Each row below has a hidden score, from 0 to 20, with 10 about the middle. What is it? The score is a weighted sum of the row's numbers plus the product of two more (or one squared), each taken from its middle value.
tensor([  0,  56,  34, -11,  22,  37,  82, -68, -53,  30,  24,  49,  30,
         45, -48,  49, -64,  40,  21, -34, -32,  43,  -9, -48]) -> 6
tensor([ 19, -27,   5, -15,  44, -22, -33, -43,  91, -28, -86, -46,  19,
        -19,  31,   8,  58,  -2,   6,  48,   5, -49, -51,  59]) -> 13
tensor([  6, -23, -23, -17, -20,  -2,  -1,  -7,   1, -36, -23,  -7,  24,
         14, -30,  37,  32,   9, -14,  36,  24, -39,  29,   1]) -> 11
tensor([ 25, -15,  47,   8,  31,   7,  27, -48,  34, -14, -31,   0,   9,
         31, -15,  16,  15,  19,  25,  -6,   7, -19,   3,  -9]) -> 16
tensor([ 40,  36,  35,  30,  -3,   6,  29, -31,  18,   1,  -7,  36, -14,
         39, -13, -31, -32,  12,  -6, -28,   7,  21, -43, -31]) -> 10
tensor([-45, -32, -53, -42,  23, -21, -51,  35, -16,   8, -19, -62,  -9,
        -73,  45,  27,  41, -38,  -2,  39, -30, -24,  20,  54]) -> 9
tensor([ 46, -41, -23, -12, -29,   0, -76,  44,  95, -36, -38, -42,   7,
        -23,  15, -29,  50,  -7, -33,  54,  62, -65,   2,  92]) -> 12
tensor([-27, -23, -16, -25,  67, -23, -24, -34,  18,   1, -64, -50,   9,
        -51,  38,  32,  39, -13,  23,  24, -38, -19, -28,  38]) -> 11
tensor([ -4, -33, -85, -19,  -2,  -1, -77,  68, -39,   9,   3, -45, -20,
        -71,   4,  24,  26,   5, -27,  -5, -10, -33,  65,  60]) -> 10
tensor([ 30,  53,  13,  13, -27,  16,   7, -24, -25,   6,  18,  29,  19,
         28, -44,   5, -55,  39, -32, -10, -21,  26, -30, -38]) -> 9
tensor([-23,  -9,   4, -32, -32, -10,   3,   2,  -1,  15,  27, -47,  23,
        -19,  40,   7, -18, -61,  -5,  59, -10,  17,   5,  -1]) -> 9
tensor([-11, -44,  -1,  43,  16, -14, -23,  85,  38,   9,  14,  -1, -72,
        -36,  66, -83,  41, -61,  21, -39,  56,  -2,  30,  46]) -> 8
tensor([-18, -21, -27,  -2, -13,  -3,  18,  17, -18, -21,  -2,   6,  -9,
         11, -17,  17,  38,  -4,  -1,  11,  31, -25,  48, -10]) -> 13
tensor([ 36, -13,  53,   5,   7,  -2,  24, -61,  74, -34, -43,  -2,  33,
         42, -15,   1,  18,   9,  19,  33,  30, -34, -24,  -1]) -> 10
tensor([ 23, -13, -25,  38,  74,   2, -22, -11,  -6,   5, -52,   6, -35,
        -23, -15,  20,  41,  53,  15, -77, -17, -42,   2,  17]) -> 11
tensor([-16, -34, -66, -51, -11, -12, -73,  32,  10,  -8, -29, -74,  24,
        -65,  31,  35,  46, -26, -27,  69,  -4, -44,  19,  74]) -> 12
tensor([-45, -39, -27,  -1,  27, -19, -27,  56,  10,  15,  -4, -29, -42,
        -53,  70, -39,  34, -62,  19,  -1,   8,   7,  21,  43]) -> 9
tensor([-34, -27,  12,  25,  13,  -4,  46,  24, -12,  -9,  11,  30, -50,
         17,   3, -15,  40, -24,  30, -31,  39,   1,  46, -22]) -> 8
tensor([ 38, -41,  -7,  32, -44,  29,  -2,  67,  30, -41,  -5,  23, -48,
         30, -64,  -5,  54,  26, -17, -21,  98, -60,  84,  23]) -> 9
tensor([-51,  -7,  -5, -32,  22, -32,  28, -49, -23,  -6,  -9, -20,  30,
         -3,  23,  30, -12, -52,  22,  43, -21,  15, -10, -16]) -> 8
tensor([ 28, -37,  -4,   8,  13, -10, -44,  35,  70, -21, -29, -26, -18,
        -27,  34, -43,  44, -27,   1,  14,  43, -34,  -3,  70]) -> 10
tensor([ -2, -14,   6,   1,  19,  -4,  31, -32,   0, -24, -28,  10,   5,
         21, -22,  24,  34,  15,  20,   2,  13, -29,  12, -17]) -> 11
tensor([  7,  38,  42,   4, -33,  41,  71,   3, -24,  25,  64,  57,  11,
         52, -22, -10, -53,  -1,   8, -25,  29,  37,  22, -31]) -> 5
tensor([ 13, -30, -27,  47,  26,   3, -25,  64,   6,   9, -11,   8, -70,
        -30,  24, -42,  41,  10,   9, -65,  30, -29,  34,  29]) -> 9
tensor([-10,   6,  23, -27,   5, -12,  23, -43,   5,  13,  -4, -45,  29,
         -7,  35,  14, -23, -47,  10,  47, -20,  18, -24,  -8]) -> 11
tensor([ 14,  55,  14,  -4, -48,  39,  33,  -4, -38,  15,  52,  37,  38,
         44, -46,  10, -69,  28, -20, -14,   3,  41,   2, -36]) -> 6
tensor([ 17, -28, -73,  26,  -3,  13, -58,  80, -25,   7,  -4, -11, -43,
        -46, -11,  -4,  44,  36, -25, -45,  17, -54,  61,  41]) -> 9
tensor([-61, -43, -38, -12,  25, -27, -27,  69,  -2,  19,  11, -36, -40,
        -65,  81, -35,  37, -73,  16,   9,   6,   9,  30,  47]) -> 10
tensor([-23, -15, -45,  15, 103,  -3, -13, -17, -66,  30, -37,  -9, -45,
        -57,   5,  46,  24,  30,  33, -78, -72,  -5,  19,   6]) -> 14
tensor([ 28, -29,  10,  10, -45,  18,   5,  38,  39, -25,   4,   3, -14,
         24, -19, -12,  30,  -4, -12,  15,  65, -37,  50,  12]) -> 8
tensor([-25, -16, -48, -55,  69, -19, -47, -63,  -4,  -3, -85, -79,  44,
        -57,  16,  90,  37,  16,   3,  53, -75, -37, -30,  44]) -> 11
tensor([ 33,  60,  47,  33, -28,  12,  25, -25,   2,   3,  26,  54,  14,
         52, -29, -35, -59,  40, -14, -23, -11,  38, -66, -54]) -> 10
tensor([ 28, -22,   0,  13,   5,  11,  13, -12,   7, -40, -41,  12,  -6,
         31, -61,  36,  41,  49,   2, -11,  40, -55,  35,   2]) -> 9
tensor([ 40, -23,   3,  22,   1,  25,  10,   6,  19, -24, -28,  15, -22,
         29, -54,  28,  31,  48,  -6, -23,  41, -48,  48,   2]) -> 7
tensor([ -46,   57,   43,   28,   -7,  -20,   16,    9,  -18,   25,   61,
          71,   -5,   32,   26,  -78,  -45,   20,   21,  -64,  -62,   90,
        -105,  -84]) -> 15
tensor([-28, -40, -49, -38, -20, -14, -58,  63,  26,  -3,  -8, -66,  -1,
        -63,  56,  -7,  51, -58, -20,  62,  20, -32,  27,  71]) -> 13
tensor([  2,  25,  53,  19,  22,  22,  78, -31, -16,  32,  31,  41, -13,
         41,  -5, -14, -41,  -5,  34, -41,   6,  49,   8, -38]) -> 5
tensor([ 39,  66,  38,  26, -11,   6,  14, -55,   0,   2,   4,  42,  25,
         44, -47, -10, -54,  69, -15, -25, -41,  32, -79, -57]) -> 13
tensor([ -6,  62,  20,  12,   8,  16,  45, -34, -64,  25,  27,  40,   7,
         27, -28,  14, -67,  29,   1, -39, -50,  57, -33, -62]) -> 6
tensor([ 48, -25,  36,  32, -19,  22,  14,   9,  69, -32, -21,  19, -22,
         46, -25, -19,  37,  19,   3,  -9,  73, -50,  28,  11]) -> 7
tensor([ 45,  -8, -22, -67, -68,  16, -53, -17,  21, -20,  -7, -68,  78,
         -7, -32,  63,  -6,  27, -54,  90,  -3, -50,  18,  30]) -> 14
tensor([ 31,  -9,  27,  -6,  30,  -1,  25, -76,  38, -35, -62,  -1,  35,
         34, -43,  47,  30,  43,  13,  20,   4, -42, -14, -11]) -> 11
tensor([ 15, -33,  -3,  10, -53,  19,   0,  65,  26, -22,  20,   9, -32,
         16, -17, -23,  34, -10, -12,   3,  74, -33,  74,  13]) -> 8
tensor([ 53,  44, -15,   2, -55,  16, -21,  -4,  -3,  -5,  14,  17,  23,
         24, -47,   3, -43,  46, -52,   7,  -5,   0, -27, -17]) -> 13
tensor([ -6, -28, -23,  -1,  62, -15, -33,  -3,   4,   6, -39, -28, -20,
        -44,  29,  12,  28,  -7,  19, -15, -19, -10,   1,  43]) -> 10
tensor([ -69,   54,   45,   27,   19,  -26,   28,    6,  -29,   31,   52,
          75,  -27,   27,   43,  -95,  -33,    5,   33,  -73,  -73,  100,
        -111,  -87]) -> 14
tensor([-41, -31, -33, -38,  36, -20, -35,   0,  11,   5, -38, -60,   5,
        -61,  49,  24,  43, -38,   8,  38, -26, -20,  -3,  47]) -> 11
tensor([ -6, -11,   9, -34,  -2,  -1,  -3, -34,   0,  -5,  -5, -31,  37,
          0,  -1,  40,   3,  -6,   4,  39, -14, -12,  10,  -5]) -> 15
tensor([ 59,  51,  47,  34, -58,  28,  24,   3,  32,  -7,  33,  54,  11,
         63, -38, -50, -56,  28, -26,  -8,  41,  23, -41, -33]) -> 16
tensor([ 37,  40,  15,   3,   2,  17,  18, -52, -19,   5,  -9,  19,  22,
         30, -45,  22, -46,  36, -14, -14, -24,  17, -22, -32]) -> 6
tensor([-20, -32, -40, -34,  30, -16, -48,   6,  14,  -2, -37, -53,   8,
        -55,  42,  22,  42, -24,  -1,  39, -19, -28,  -1,  55]) -> 11
tensor([-71, -40, -18,  -6,  38, -29,  -7,  47,   6,  24,  -1, -35, -47,
        -64,  95, -35,  45, -77,  33,  10,  -9,  15,   9,  37]) -> 10
tensor([ -9,  27,  28,  17,  10,  13,  47,  -8, -35,  28,  32,  33, -23,
         17,   3, -23, -41, -17,  16, -37, -12,  55,   6, -38]) -> 5
tensor([-34,  47,  46,  47,  20, -22,  43,  -4, -15,  28,  27,  75, -47,
         28,  39, -80, -33,  -8,  30, -66, -34,  73, -92, -70]) -> 11
tensor([ -1, -22, -46, -14,  74, -12, -47, -27, -20,   6, -50, -41,  -2,
        -54,   3,  50,  23,  22,  11, -13, -51, -25,   3,  45]) -> 11
tensor([-68,  -4,   5, -24,  12, -39,  32, -30, -25,   5,  10, -16,  18,
         -8,  56,   4, -18, -82,  33,  43, -15,  35,  -9, -21]) -> 8
tensor([-21, -36, -44,  -6,  37, -11, -44,  40, -21,  12,  -6, -31, -35,
        -57,  35,   0,  22, -24,   9, -14, -18,  -6,  33,  47]) -> 11
tensor([-29,  -3,   8, -25, -28,  -7,  10,  20, -11,  25,  41, -47,   7,
        -24,  52,  -4, -18, -76,  -1,  41,  -5,  24,  18,  -5]) -> 9
tensor([  5,  51, -16,   1, -41,  12,   7,  14, -61,  20,  46,  24,   5,
          9, -29,   2, -57,  19, -33, -14, -29,  40,  -8, -41]) -> 11
tensor([-42,  52, -28, -15, -16,  -6, -22,   5, -73,  25,  45,  33,  13,
          0,  -8,  -7, -42,  38, -23, -30, -87,  53, -61, -54]) -> 11
tensor([ 29,  47,  23, -29,  -7,  51,  66, -68, -44,  20,  25,  36,  49,
         53, -70,  81, -53,  59,  -1,  -5,  -9,   5,  25, -22]) -> 8
tensor([-39,  62,  -6,   2, -14,  -6,  -2,  -8, -74,  31,  53,  40,  11,
          6, -15,  -1, -54,  40, -10, -36, -90,  67, -62, -75]) -> 8
tensor([ -8, -14, -84,   7,  53,   8, -42,  24, -76,  21, -24, -15, -30,
        -56, -26,  56,  34,  60,  -6, -62, -49, -39,  47,  16]) -> 10
tensor([-83, -36, -53, -31,  31, -31, -23,  40, -23,  27, -12, -62, -21,
        -76,  86,   4,  43, -92,  19,  30, -25,  11,  18,  40]) -> 11
tensor([-24,  52,  10,  21, -20,   2,  31,   8, -67,  33,  59,  44, -13,
         12,  -9, -20, -66,   1,  -6, -39, -45,  69, -21, -66]) -> 6
tensor([-31, -16,  -6,  -3,   7,  -5,  29,   2, -19,  -7,   0,   3, -14,
          7,  -6,  15,  24, -15,  19,  -1,  13,  -7,  38, -16]) -> 9
tensor([  7,  57,  -1,   5, -37,  -1, -23,  -4, -25,   7,  31,  34,  21,
         25, -31, -12, -42,  55, -31, -13, -51,  27, -66, -45]) -> 9
tensor([  4, -27,  39,   9,  64, -30,  -4, -40, 102, -15, -81, -32,  -6,
        -12,  66, -26,  57, -40,  36,  27,  21, -27, -68,  46]) -> 14
tensor([-55, -39,  -5,  -2,  33, -30,  -5,  36,  43,  12, -17, -39, -35,
        -48,  89, -42,  53, -89,  30,  24,  14,   2,  -9,  40]) -> 14
tensor([-14,  11, -23, -25,  15,  14,  18, -27, -79,  33,  18, -10,   4,
        -14, -22,  51, -45,   4,  -3, -12, -60,  31,  40, -25]) -> 8
tensor([-45, -34, -86, -62, -10, -16, -70,  49, -18,   7, -16, -89,  14,
        -80,  43,  39,  44, -49, -28,  75, -19, -33,  32,  68]) -> 15
tensor([ 44,  52,  52,  10,  -2,  35,  56, -55,   6,   4,   9,  51,  27,
         64, -48,   1, -57,  41,   2, -26,   8,  30, -39, -41]) -> 6
tensor([ 51, -28,  -7,   9,  34,   0, -48,  -6,  66, -24, -62, -23,  -6,
        -17,  -1,  -7,  34,  26,  -2,  -7,  21, -51, -15,  62]) -> 11
tensor([ -24,  -39,   27,   59,   57,   17,   50,    9,  -34,   -8,  -14,
          53,  -82,   15,  -56,   17,   51,   28,   45, -103,   42,  -23,
          87,  -21]) -> 6
tensor([ 21,  40, -24,  -9, -15,   7,  -1, -25, -40,   7,   4,  13,  11,
          8, -42,  24, -38,  38, -37,  -5, -40,  13, -23, -28]) -> 10
tensor([  26,   81,   72,   34,   46,    8,   58, -118,  -16,   11,  -13,
          62,   38,   64,  -54,   24,  -76,   87,   26,  -54,  -75,   53,
        -109,  -86]) -> 6
tensor([  5,  45,  62,  41, -44,  23,  60,  25,  -3,  19,  69,  75, -17,
         52,   5, -71, -64, -19,   9, -40,  33,  65, -16, -53]) -> 5
tensor([ 29,  54,  22,  25, -71,  18,   6,  24,  -9,   6,  57,  41,   8,
         34, -31, -35, -59,  26, -34, -11,   6,  33, -31, -42]) -> 14
tensor([-37, -17, -44, -50, -41, -17, -13,  11, -42,  -9,  24, -36,  36,
        -22,   5,  43,  -5, -50, -18,  71,  -4,  -7,  47,   6]) -> 8
tensor([ 15,  64,  17,   3, -22,  27,  32, -32, -48,  17,  33,  41,  39,
         38, -45,  19, -77,  48, -16, -28, -29,  44, -31, -56]) -> 8
tensor([-55, -31, -48, -21,  45, -19, -38,   5, -19,  15, -25, -57,   0,
        -67,  46,  38,  34, -31,  11,  24, -46,  -6,   1,  43]) -> 6
tensor([ -34,  -28,  -78,  -78,    2,  -15,  -81,   15,  -19,   -2,  -40,
        -102,   44,  -80,   27,   75,   40,  -16,  -37,   90,  -39,  -45,
          21,   68]) -> 13
tensor([ 27,  66,  11,   8, -64,  11, -22,  -7, -12,  -1,  42,  36,  45,
         32, -54, -11, -60,  78, -43,  -3, -49,  22, -64, -50]) -> 10
tensor([  79,  -35,  -39,   -2,  -78,   38,  -47,   48,   37,  -60,  -25,
         -10,   10,   26,  -98,   37,   47,   73,  -63,   27,   89, -100,
          77,   41]) -> 13
tensor([-53, -33, -44, -21,  65, -23, -26,  16, -37,  23, -15, -39, -27,
        -72,  50,  19,  21, -38,  23, -11, -46,  12,  18,  36]) -> 13
tensor([  0, -37, -36,  21,  21,  -7, -40,  59,  -2,  10,  -3, -11, -52,
        -47,  25, -29,  35, -15,   4, -42,  15, -21,  38,  42]) -> 8
tensor([-14, -34, -13, -14,  21, -21, -32,  12,  63, -10, -47, -53,   1,
        -39,  57, -14,  54, -50,   2,  52,  14, -33, -16,  58]) -> 14
tensor([ 18,  39,   2,  -2,   4,  14,  19, -41, -39,  18,   4,  17,   7,
         15, -31,  23, -46,  29, -13, -21, -17,  27,  -8, -33]) -> 9
tensor([ -9,  29, -14, -23,  -2,  17,  15, -25, -84,  28,  24,   0,   8,
         -9, -37,  49, -51,  30, -18, -12, -54,  36,  21, -31]) -> 7
tensor([ -23,   58,  -15,  -20,  -60,   -2,  -52,   25,  -19,   -3,   45,
          35,   45,   23,  -16,  -48,  -32,   74,  -36,  -11,  -72,   40,
        -100,  -52]) -> 18
tensor([-10, -16,  23, -23, -29, -21,   7, -12,  28, -13,   6, -24,  31,
          9,  28,  -3,  -6, -46,   2,  63,  22,  -2,  -2,   2]) -> 10
tensor([-58, -44, -23, -10,   9, -25, -24,  75,  16,  15,  11, -40, -46,
        -61,  84, -45,  46, -94,  16,  24,  20,   7,  25,  47]) -> 12
tensor([ 16,  62,  32,  23, -39,  17,  27, -15, -22,  13,  44,  50,  24,
         43, -37, -18, -68,  40, -12, -28, -17,  46, -41, -57]) -> 8
tensor([-20,  60, -24,   0, -88,  12, -10,  49, -79,  25,  99,  24,  18,
          3, -39,  -6, -73,  27, -43,  -7, -39,  53,  -3, -53]) -> 13
tensor([ 62, -28, -30,  -7,  26,   8, -69,  -6,  49, -25, -61, -37,  12,
        -26, -19,  19,  38,  47, -21,  10,   8, -65,  -2,  69]) -> 11
tensor([ 36, -27, -91, -37,  -3,   7, -97,  26, -12, -15, -32, -61,  19,
        -64, -27,  55,  28,  41, -44,  29, -13, -63,  43,  78]) -> 10
tensor([  7, -31,  30,  76,  73, -14,  17,  28,  37,  15, -24,  35, -92,
        -11,  48, -71,  43, -20,  54, -96,  41,  -1,  -4,  15]) -> 7
tensor([ 12,  -9,   1, -44, -33,  -7, -18, -32,  21, -19, -14, -45,  62,
          4,   2,  34,  -7, -18, -18,  80,   4, -24,  -4,  10]) -> 11
tensor([ 68, -36,   3,  29,   8,  -1, -52,  27,  91, -26, -44, -13, -23,
         -9,   9, -47,  44,   7,  -7,  -8,  62, -56,  -3,  69]) -> 9
tensor([  1, -13,   2, -40, -46,  -3, -15,  -7,  23, -14,   8, -43,  45,
          1,  11,  21,  -4, -29, -16,  73,  16, -17,  14,  12]) -> 11
tensor([ 37, -28,   7,  34,   9,  27,  10,   3,  11, -34, -34,  20, -27,
         30, -79,  41,  44,  62,  -1, -37,  50, -60,  60,   4]) -> 5
tensor([ 18, -23, -47, -19,  57,  -7, -60, -25,  -5,  -4, -57, -42,   8,
        -47,  -7,  53,  27,  35,  -5,   0, -38, -36,   4,  51]) -> 13
tensor([-25, -23,  -8, -20, -66, -28,   3,  35,  32, -26,  30, -14,  18,
          6,  46, -41,   0, -89, -10,  73,  63,  -1,  18,  17]) -> 12
tensor([ 85, -16,  63,  -2, -25,   6,  -6, -63, 121, -53, -55, -18,  56,
         55, -35,   9,  21,  44, -13,  56,  58, -69, -30,  22]) -> 13
tensor([  4, -13, -29, -42, -24,  10, -23, -17, -27, -11,  -2, -44,  47,
        -12, -34,  75,   8,  21, -26,  49, -20, -32,  45,   8]) -> 12
tensor([ -5, -12,   7, -23, -16, -33,   9, -37,  38, -34, -21, -14,  47,
         21,  25,   1,  -8, -45,   1,  75,  32, -11, -22,  10]) -> 10
tensor([ -9,  10,  13,  10, -52,  27,  46,  63, -32,  36,  91,  32, -30,
         16,   9, -48, -38, -44,   1, -21,  44,  47,  62, -15]) -> 6
tensor([ 38, -22, -24,   5,  49,  -2, -46, -12,  24, -11, -56, -26,  -6,
        -32,  -8,  20,  33,  37,   4, -20,  -4, -42,  -3,  51]) -> 10
tensor([-77,  -6, -23, -43,   7, -42,  23, -28, -48,   0,  10, -22,  28,
        -17,  49,  25, -20, -72,  20,  49, -24,  30,   7, -15]) -> 11
tensor([  9, -36, -29,  19,  41,  -6, -31,  30,  25,   2, -20, -15, -42,
        -39,  29, -28,  37, -19,  15, -25,  13, -15,  11,  47]) -> 7
tensor([-27, -34, -56, -39,  15,  -9, -64,  26,  -3,   1, -21, -64,  -2,
        -66,  30,  27,  37, -21, -12,  36, -22, -27,  20,  61]) -> 9
tensor([ 35, -19,  32,  28,  12,   3,  32, -29,  54, -44, -46,  28,  -6,
         50, -35,  -3,  40,  32,  15,  -4,  62, -42,  -1, -12]) -> 14
tensor([ 65, -20,  -5,  26,  65,   0, -37, -38,  51, -19, -78,  -8,  -9,
        -11, -23,   7,  44,  63,   7, -41,   5, -56, -24,  43]) -> 11
tensor([ -1,  20,  29,  11,  12,  18,  48, -15, -28,  32,  33,  17, -17,
         18,  -8,  -9, -35, -13,  20, -28,  -6,  46,  30, -31]) -> 6
tensor([ 37, -18,  56,  45,  43,   6,  48, -49,  61, -37, -58,  36, -26,
         60, -37,   1,  43,  36,  36, -39,  46, -35,  -6, -16]) -> 7
tensor([-11, -33,  15,  -2,  43, -26, -15,  -1,  73,  -9, -50, -26, -18,
        -28,  63, -30,  50, -49,  27,  23,  19, -18, -31,  49]) -> 10
tensor([ -9, -19, -28,  -6,   6,  19,  14,  10, -34,   2,  -2,  -6, -16,
         -4, -29,  46,  15,  16,   7, -21, -10, -18,  68,  -8]) -> 11
tensor([-37,  -6,   0, -31,  -2, -32,  20, -36,  -5, -19,  -9, -14,  34,
          4,  25,  17, -11, -53,  12,  55,   0,  10,  -2,  -6]) -> 9
tensor([-16, -13,  36,  -6,  -1, -25,  36, -30,  27,  -8,  -2, -10,  19,
         15,  37, -11,  -4, -56,  25,  38,  17,  12, -12, -12]) -> 9
tensor([ 18, -14,   1, -25, -16,  11, -11, -25,   6, -14,  -8, -31,  31,
          5, -27,  45,   9,  15, -12,  34,  -3, -32,  31,   6]) -> 12
tensor([ 17,  41,  17,  24, -59,  19,  24,  30, -20,  12,  56,  43,  -7,
         30, -20, -35, -65,   0, -25, -17,   8,  44,  -8, -36]) -> 7
tensor([ 35,  -4,  33, -32,  -9,  -6,  -4, -66,  54, -33, -41, -35,  65,
         23, -17,  39,   5,  15,  -7,  66,   5, -40, -25,   6]) -> 13
tensor([-35, -37,  38,  36,  91, -29,  25,   2,  50,  13, -28,   8, -67,
        -24,  86, -66,  37, -68,  69, -42,  10,  27, -28,  22]) -> 8
tensor([ 24, -14,  43,  -9, -47, -12,   6, -12,  82, -31,  -7, -16,  32,
         31,  22, -34,   6, -44,  -4,  69,  57, -24, -20,  16]) -> 12
tensor([ 31,  62,  24,  26, -98,  12, -19,  38,  13,  -4,  68,  47,  24,
         39, -38, -52, -51,  47, -48,   4,   1,  32, -46, -42]) -> 19
tensor([-23, -21,  36,   1,  -9,  -4,  26,  11,  10,  12,  27, -12, -12,
          1,  34, -21,   1, -57,  22,  12,  17,  12,  29, -12]) -> 9
tensor([ 34,  12,  27,  10, -42,  36,  28,  18,  11,  13,  45,  21,  -5,
         37, -19, -23, -32,  -4,  -7,  -3,  38,  18,  35,  -6]) -> 4
tensor([ 51, -27, -35,  -3,  19,  -4, -64,   6,  47, -23, -50, -34,   0,
        -29,  -9,   9,  41,  32, -19,   9,  14, -58,   3,  69]) -> 10
tensor([ -9, -53,  13,  62, -17,  22,  29, 100, -11, -16,  30,  49, -99,
         12, -40, -29,  60,  -9,  16, -71,  99, -32, 118,   2]) -> 4
tensor([-27, -27, -78, -18,  40,  -7, -54,  28, -63,  22,  -7, -36, -27,
        -75,   4,  45,  20,   4,   4, -29, -48,  -9,  49,  40]) -> 8
tensor([-22,  41, -13,  14,  -8,  -4,  14,   6, -63,  29,  39,  33, -28,
          3,   2, -15, -46,  -6, -12, -32, -44,  56, -19, -51]) -> 7
tensor([ 48,  56,  17,  12, -79,  28,  -1,   9,   3,  -6,  46,  39,  37,
         44, -50, -17, -54,  48, -45,   4,  15,  18, -25, -29]) -> 12
tensor([-25,  47, -10,   7, -14,  -3,  17,   9, -75,  31,  43,  33, -15,
         -1,  -4, -11, -52,   4, -12, -32, -50,  56, -19, -52]) -> 9
tensor([  4,  -4,   7, -37,  -3, -20,   2, -69,  17, -28, -32, -29,  59,
         14,  -2,  42,  -9, -11,  -3,  68,  -7, -24, -23,   1]) -> 10
tensor([ 23, -39, -13,  49,   7,   1, -31,  77,  29,   2,  -4,   7, -66,
        -17,  25, -64,  48, -17,   0, -52,  56, -40,  33,  41]) -> 6
tensor([-23,  41,  32,  16,   5,  19,  72,  -5, -54,  37,  57,  54, -16,
         31,  -6, -22, -59, -21,  23, -48,  -4,  81,   3, -53]) -> 5
tensor([ -1, -16, -13, -34, -16,  -4,   2, -22,  -6, -26, -12, -23,  40,
          5, -25,  51,  13,   8, -14,  50,   2, -35,  24,   4]) -> 11
tensor([ 23,  46,  60,  18, -40,  35,  65,   3,   5,  15,  58,  64,   9,
         65, -19, -37, -61,   4,   1, -25,  46,  38,   0, -32]) -> 6
tensor([ 57, -25,  31,  52,  41,  26,  28, -33,  27, -41, -71,  33, -31,
         46, -96,  50,  54,  91,  16, -56,  47, -72,  38,   0]) -> 6
tensor([  6, -26, -39, -45,  23, -17, -62, -23,  44, -20, -73, -76,  41,
        -43,  19,  45,  46,   0, -18,  70, -18, -56, -23,  68]) -> 12
tensor([-38, -36,  -6,   1,  33, -23, -19,  43,  33,   7, -14, -28, -38,
        -49,  77, -38,  42, -68,  26,   8,  12,   3,   2,  45]) -> 9
tensor([-47, -34, -76, -35,  20, -13, -52,  53, -49,  16,   5, -51, -21,
        -82,  41,  20,  26, -34,  -3,  12, -31,  -5,  53,  53]) -> 11
tensor([-23, -17,  -4,  10,  33,   0,  36, -19, -33,  -6, -18,   9, -29,
          9, -21,  38,  16,  16,  27, -29,  -6,  -9,  40, -25]) -> 8
tensor([ 33,  31,  -6,   7, -34,  12,   0,  -9, -19,   6,  14,  16,   2,
         15, -26,   1, -35,  18, -32,  -4,  -6,  12,  -8, -21]) -> 11
tensor([ 10, -22,   8,  23,  20,   9,  32, -15,   5, -31, -34,  20, -24,
         34, -44,  23,  42,  30,  17, -19,  37, -38,  31, -12]) -> 9
tensor([-38, -32, -84, -40,  33, -10, -56,  35, -62,  20,  -9, -57, -12,
        -83,  31,  49,  22, -15,  -7,   6, -53,  -9,  47,  51]) -> 14
tensor([ -3, -37,  -5,  39,   7,  24,  24,  43, -27, -15,   4,  29, -64,
          9, -58,  20,  45,  24,  14, -57,  48, -34,  89,  -4]) -> 4
tensor([ 13, -14,  76,  33,  30, -25,  56, -55,  77, -26, -37,  26,  -7,
         49,  22, -35,  27, -28,  44,   4,  46,  -7, -22, -19]) -> 10
tensor([  3,  42,  15,  18, -26,  19,  39,   8, -35,  27,  52,  44,  -6,
         27, -16, -20, -60,  -1,  -7, -30,  -4,  55,  -6, -44]) -> 6
tensor([ 47, -50,  54,  80,  12,  21,  36,  36,  59, -38, -27,  56, -75,
         49, -60, -24,  66,  34,  23, -66, 112, -57,  60,   5]) -> 7
